Each path below is one point turned by a fixed rotation once a step. After each direction that follows a path, write how fast that rotation turns it, in degrees a step (0 if it stays still).
Each turn is a multiple of 5 degrees from 10 to 175, or 0.
Each row of a path follows its step; steps can be skipped.

step 0: .16,-.12,.29,-.03,.20,.07,-.14,-.09,.00,-.05,-.12,.07,.08,.10,-.19,.10,-.34,.10,.02,-.11,-.28,.18,-.02,.30,-.08,-.01,.30,-.04,.11,-.02,-.11,-.06,.09,.17,-.16,.26,-.27,.01,-.42,.19,-.25,-.15,.24,.13,-.65,.02,-.21,.01
step 2: -.01,-.19,.12,-.05,-.43,.08,-.25,-.04,-.20,-.06,-.08,.20,.14,-.22,-.08,.01,-.25,-.05,.07,.09,.12,-.04,-.53,-.08,-.14,-.21,.11,-.14,.20,.22,-.05,-.09,-.31,.47,.09,.37,-.01,-.15,-.25,.17,.10,-.03,-.02,.11,-.13,-.27,-.20,.31
step 3: -.20,-.35,.12,.35,-.13,-.19,.08,.11,-.10,-.08,.41,-.14,.05,.01,-.40,.03,-.20,.10,-.16,.06,-.06,.06,-.25,-.30,.13,-.04,-.10,.03,.00,-.19,-.34,.10,-.29,.08,.15,.39,-.13,-.14,-.24,-.11,.16,-.10,.05,-.19,-.24,.39,-.16,.08
step 6: -.12,-.14,.16,-.15,-.13,-.04,.09,.03,.33,-.19,.09,-.04,-.04,-.02,.18,-.13,-.38,.11,.17,.17,.29,-.22,.30,-.48,.36,-.07,-.04,.04,-.08,.05,-.03,-.16,.12,-.04,-.10,.00,-.24,-.29,-.54,.15,-.10,-.22,.35,-.16,.01,-.02,-.01,.06
step 7: -.14,-.03,.22,.12,-.23,.09,-.06,-.27,.16,.26,-.11,.04,.35,.16,-.20,-.08,-.01,.24,.28,-.05,.28,.05,-.19,.08,.14,.19,.28,-.02,-.03,.13,-.13,-.02,.16,-.40,-.18,.17,.00,-.24,-.47,.18,.00,-.22,-.02,-.09,.02,-.31,-.41,.16
step 8: -.27,-.07,.07,-.12,-.09,-.16,.15,-.23,.01,-.09,.58,.12,.13,-.16,-.16,-.27,.09,-.04,.10,-.02,.23,-.17,.12,-.33,-.09,.48,.03,.28,.26,.04,-.11,-.07,-.08,-.09,-.25,.29,.24,-.13,-.22,.31,.03,-.03,-.26,-.17,-.16,-.10,.00,.04
step 10: -.08,.18,.44,.41,-.01,-.33,-.01,-.12,-.01,.27,.42,-.16,.09,-.05,-.24,-.03,.16,-.19,-.03,-.04,-.09,.08,.11,-.16,-.14,.09,.42,.24,-.01,-.07,.06,.03,.06,.02,.09,.12,.06,-.33,-.03,.06,-.38,.18,.45,-.24,-.16,.04,-.12,.00
step 11: .16,.00,.46,-.09,-.05,-.38,.07,-.22,.13,.13,.14,.08,-.11,-.08,.11,-.05,-.11,-.04,.22,.09,.00,-.22,.05,-.21,-.13,-.15,.12,-.16,.49,-.18,-.24,-.23,.23,.08,-.25,.10,-.06,.14,-.01,.35,-.31,.16,.34,.29,.23,.09,-.15,.07
step 13: -.07,-.19,.08,-.09,-.22,-.05,.03,.06,.00,-.25,.14,.07,.16,-.25,.07,.26,-.14,-.38,.14,.01,.10,.10,.07,-.08,-.23,.06,.31,.33,.28,-.26,-.02,-.17,.31,.17,-.08,.22,-.23,.13,-.43,.04,.03,-.28,.18,.10,-.28,.11,-.26,-.32
step 14: -.05,.00,-.05,.20,-.46,.38,.16,-.32,.03,.27,.25,.06,.25,.03,-.16,.08,-.15,.02,-.01,.02,-.39,-.20,-.19,.02,-.30,-.03,.26,-.26,.15,-.12,-.22,-.13,-.02,.22,.00,-.15,.03,.18,-.30,.18,-.06,-.32,-.10,.03,-.02,.13,-.35,-.17
.11,.01,-.02,.01,.03,-.03,.00,.06,-.10,-.02,-.03,.04,-.13,.04,-.05,.07,.00,.03,.03,-.01,.04,.06,.01,-.01,.14,.00,-.04,.06,-.03,-.06,-.02,.02,.03,.07,.03,-.08,-.01,-.10,-.09,.02,-.02,-.05,-.01,-.07,-.07,.04,-.06,-.03 : 115
.00,-.04,.01,-.07,-.06,.01,.02,.01,.03,.00,.02,.00,.08,.12,.01,-.04,-.16,.00,.06,.00,-.05,.05,-.06,-.03,.10,.03,-.05,.08,-.01,.00,.03,.09,-.02,.05,.05,.01,-.04,.05,.12,-.03,.01,-.07,-.01,-.04,-.01,-.02,.00,.10 : 25
.04,.12,.09,-.05,-.12,.11,.06,.04,-.07,.01,-.08,-.11,.00,.05,-.05,-.05,.10,-.01,-.04,.01,.03,-.04,-.02,.02,.02,-.04,.03,.00,.01,.07,.02,.07,.01,-.02,.03,.08,-.02,-.02,.03,.06,-.03,-.04,-.02,.04,-.09,.01,.03,-.01 : 145
-.12,-.05,-.02,-.05,-.06,.06,-.03,.10,-.05,.04,-.02,-.03,.07,.06,-.03,.08,-.02,-.01,-.02,.01,.02,-.11,.03,-.04,.00,-.08,.00,.01,-.06,-.01,-.02,.04,.01,.03,-.03,-.06,-.02,.02,-.09,-.04,.07,-.03,-.05,-.01,.14,.10,-.02,-.05 : 35
-.07,.04,.00,-.03,.08,.07,-.05,.00,.03,.00,-.07,-.03,-.03,-.02,.04,-.02,-.01,.02,.02,.03,.06,.06,.00,.00,-.11,.06,-.09,.02,.10,.00,.02,.08,.01,-.01,.00,-.04,.03,.04,-.12,.01,.01,-.18,.08,.03,-.01,-.04,-.04,.04 : 60
.08,-.07,.00,.05,-.02,-.01,-.02,.08,.03,.01,.01,-.05,.08,-.08,.00,.04,-.07,.05,-.08,.01,.03,.08,.00,-.01,.02,-.03,.07,-.01,-.02,-.01,.08,.02,.06,-.11,.06,.05,-.05,.00,-.08,-.12,.00,-.03,.08,-.02,-.06,.04,.12,-.01 : 110
